X =
[[121 125 133 127 121 141 128 131 127 125 128 127 121 125]
 [112 130 140 123 122 147 129 128 134 126 135 124 122 128]
 [121 125 133 127 121 141 128 132 127 125 128 127 122 125]
 [119 126 134 126 121 142 129 131 128 125 129 126 122 126]
 [110 131 142 122 122 149 130 127 135 127 138 123 123 130]
 [124 123 131 127 121 139 127 133 125 125 125 128 121 124]
 [124 124 130 127 121 139 128 133 125 125 125 128 121 124]
 [114 129 138 124 121 146 129 129 132 126 134 124 122 128]
 [115 128 137 124 121 145 129 129 131 126 133 125 122 128]
 [128 120 126 127 122 135 125 136 122 125 120 131 119 121]
 [101 137 148 118 123 154 130 124 143 129 146 121 123 133]
 [109 132 142 122 122 149 130 127 136 127 139 123 122 130]
 [129 120 127 127 122 135 124 136 122 126 119 131 119 121]
 [131 118 124 126 123 133 121 138 120 128 115 134 117 117]
 [115 128 137 124 121 145 129 130 131 125 134 125 122 128]
 [109 132 141 122 122 149 130 127 135 127 138 124 122 130]]
Rows and columns are counted from 0.
(0, 0) => 121
(13, 0) => 131
(9, 0) => 128
(5, 6) => 127
(7, 1) => 129
(6, 4) => 121
(1, 10) => 135
(3, 1) => 126
(2, 7) => 132
(4, 10) => 138
(4, 3) => 122
(15, 2) => 141
(8, 4) => 121
(11, 1) => 132
(5, 1) => 123
(6, 5) => 139
(8, 8) => 131
(10, 12) => 123
(8, 7) => 129
(2, 4) => 121
(11, 11) => 123
(8, 2) => 137
(15, 1) => 132
(13, 13) => 117
(1, 4) => 122
(9, 6) => 125
(12, 5) => 135
(1, 9) => 126
(13, 8) => 120
(0, 5) => 141
(8, 3) => 124
(12, 13) => 121
(10, 5) => 154
(10, 1) => 137
(10, 10) => 146
(13, 4) => 123

W = [146 137 124 148 126 146 120 117 121 150 136 113 118 141]
W[0] = 146
W[8] = 121
W[1] = 137
W[4] = 126

B =
array([[101, 115, 129, 124],
       [131, 125, 132, 136],
       [135, 133, 126, 129],
       [143, 153, 127, 128],
       [115, 119, 132, 132],
       [156, 154, 136, 131],
       [107, 111, 126, 122],
       [123, 125, 137, 141]])
B[0][-4] = 101
B[4][0] = 115
B[2][-2] = 126
B[-6] = [135, 133, 126, 129]
B[-1][-3] = 125
B[:, -2] = [129, 132, 126, 127, 132, 136, 126, 137]
B[-5][-4] = 143
B[-6][3] = 129
B[7][0] = 123
B[:, -3] = [115, 125, 133, 153, 119, 154, 111, 125]
B[4][-2] = 132
B[-3][3] = 131
B[-4] = [115, 119, 132, 132]
B[-7][1] = 125
B[-5][-1] = 128
B[-1][-1] = 141

grid =
[[128 130 129 130 153]
 [128 139 129 127 107]
 [128 130 129 130 153]
 [127 130 130 128 127]
 [127 129 129 127 112]
 [128 149 128 129 126]
 [128 129 129 128 103]
 [127 129 129 128 127]
 [128 129 128 128 127]
 [129 127 127 128 129]
 [128 126 129 129 128]
 [129 126 129 129 127]
 [128 130 128 128 134]
 [128 127 129 129 150]]
grid[-14][-5]: 128
grid[13][2]: 129
grid[7][1]: 129
grid[:, 0]: [128, 128, 128, 127, 127, 128, 128, 127, 128, 129, 128, 129, 128, 128]
grid[-8][0]: 128
grid[-10][-2]: 127
grid[6][3]: 128
grid[:, 4]: [153, 107, 153, 127, 112, 126, 103, 127, 127, 129, 128, 127, 134, 150]
grid[:, 1]: [130, 139, 130, 130, 129, 149, 129, 129, 129, 127, 126, 126, 130, 127]
grid[0][3]: 130
grid[-8][-3]: 129
grid[2][1]: 130
grid[2][-3]: 129
grid[4][0]: 127
grid[-7]: [127, 129, 129, 128, 127]
grid[-13][0]: 128
grid[4]: [127, 129, 129, 127, 112]
grid[12][2]: 128
grid[2]: [128, 130, 129, 130, 153]
grid[-3]: [129, 126, 129, 129, 127]
grid[4][1]: 129
grid[5]: [128, 149, 128, 129, 126]
grid[-7][3]: 128
grid[11][-1]: 127
grid[:, 3]: [130, 127, 130, 128, 127, 129, 128, 128, 128, 128, 129, 129, 128, 129]
grid[1][2]: 129

M =
[[126 134 133 113 124 116 120 133 121]
 [127 143 140 100 122 110 110 136 113]
 [139 133 131 115 125 119 118 121 121]
 [128 124 125 127 129 126 124 128 127]
 [118 141 141 101 121 108 112 141 113]
 [120 138 138 105 123 111 113 140 115]
 [144 109 109 151 138 145 135 109 140]]
M[0][0]: 126
M[2][7]: 121
M[0][4]: 124
M[2][6]: 118
M[:, 1]: [134, 143, 133, 124, 141, 138, 109]
M[6]: [144, 109, 109, 151, 138, 145, 135, 109, 140]
M[2]: [139, 133, 131, 115, 125, 119, 118, 121, 121]
M[1][6]: 110
M[3][3]: 127
M[6][8]: 140
M[1][7]: 136
M[3][6]: 124
M[4][0]: 118
M[1][0]: 127
M[2][0]: 139
M[5][1]: 138
M[5][4]: 123
M[0]: [126, 134, 133, 113, 124, 116, 120, 133, 121]
M[:, 6]: [120, 110, 118, 124, 112, 113, 135]
M[6][3]: 151
M[2][8]: 121

data =
[[151 112 124 117 111 137 121 110]
 [102 116 140 138 149 139 146 130]
 [146 102 135 128 135 139 137 124]]
data[0][0]: 151
data[0][2]: 124
data[:, 0]: [151, 102, 146]
data[0][4]: 111
data[1][4]: 149
data[0]: [151, 112, 124, 117, 111, 137, 121, 110]
data[0][7]: 110
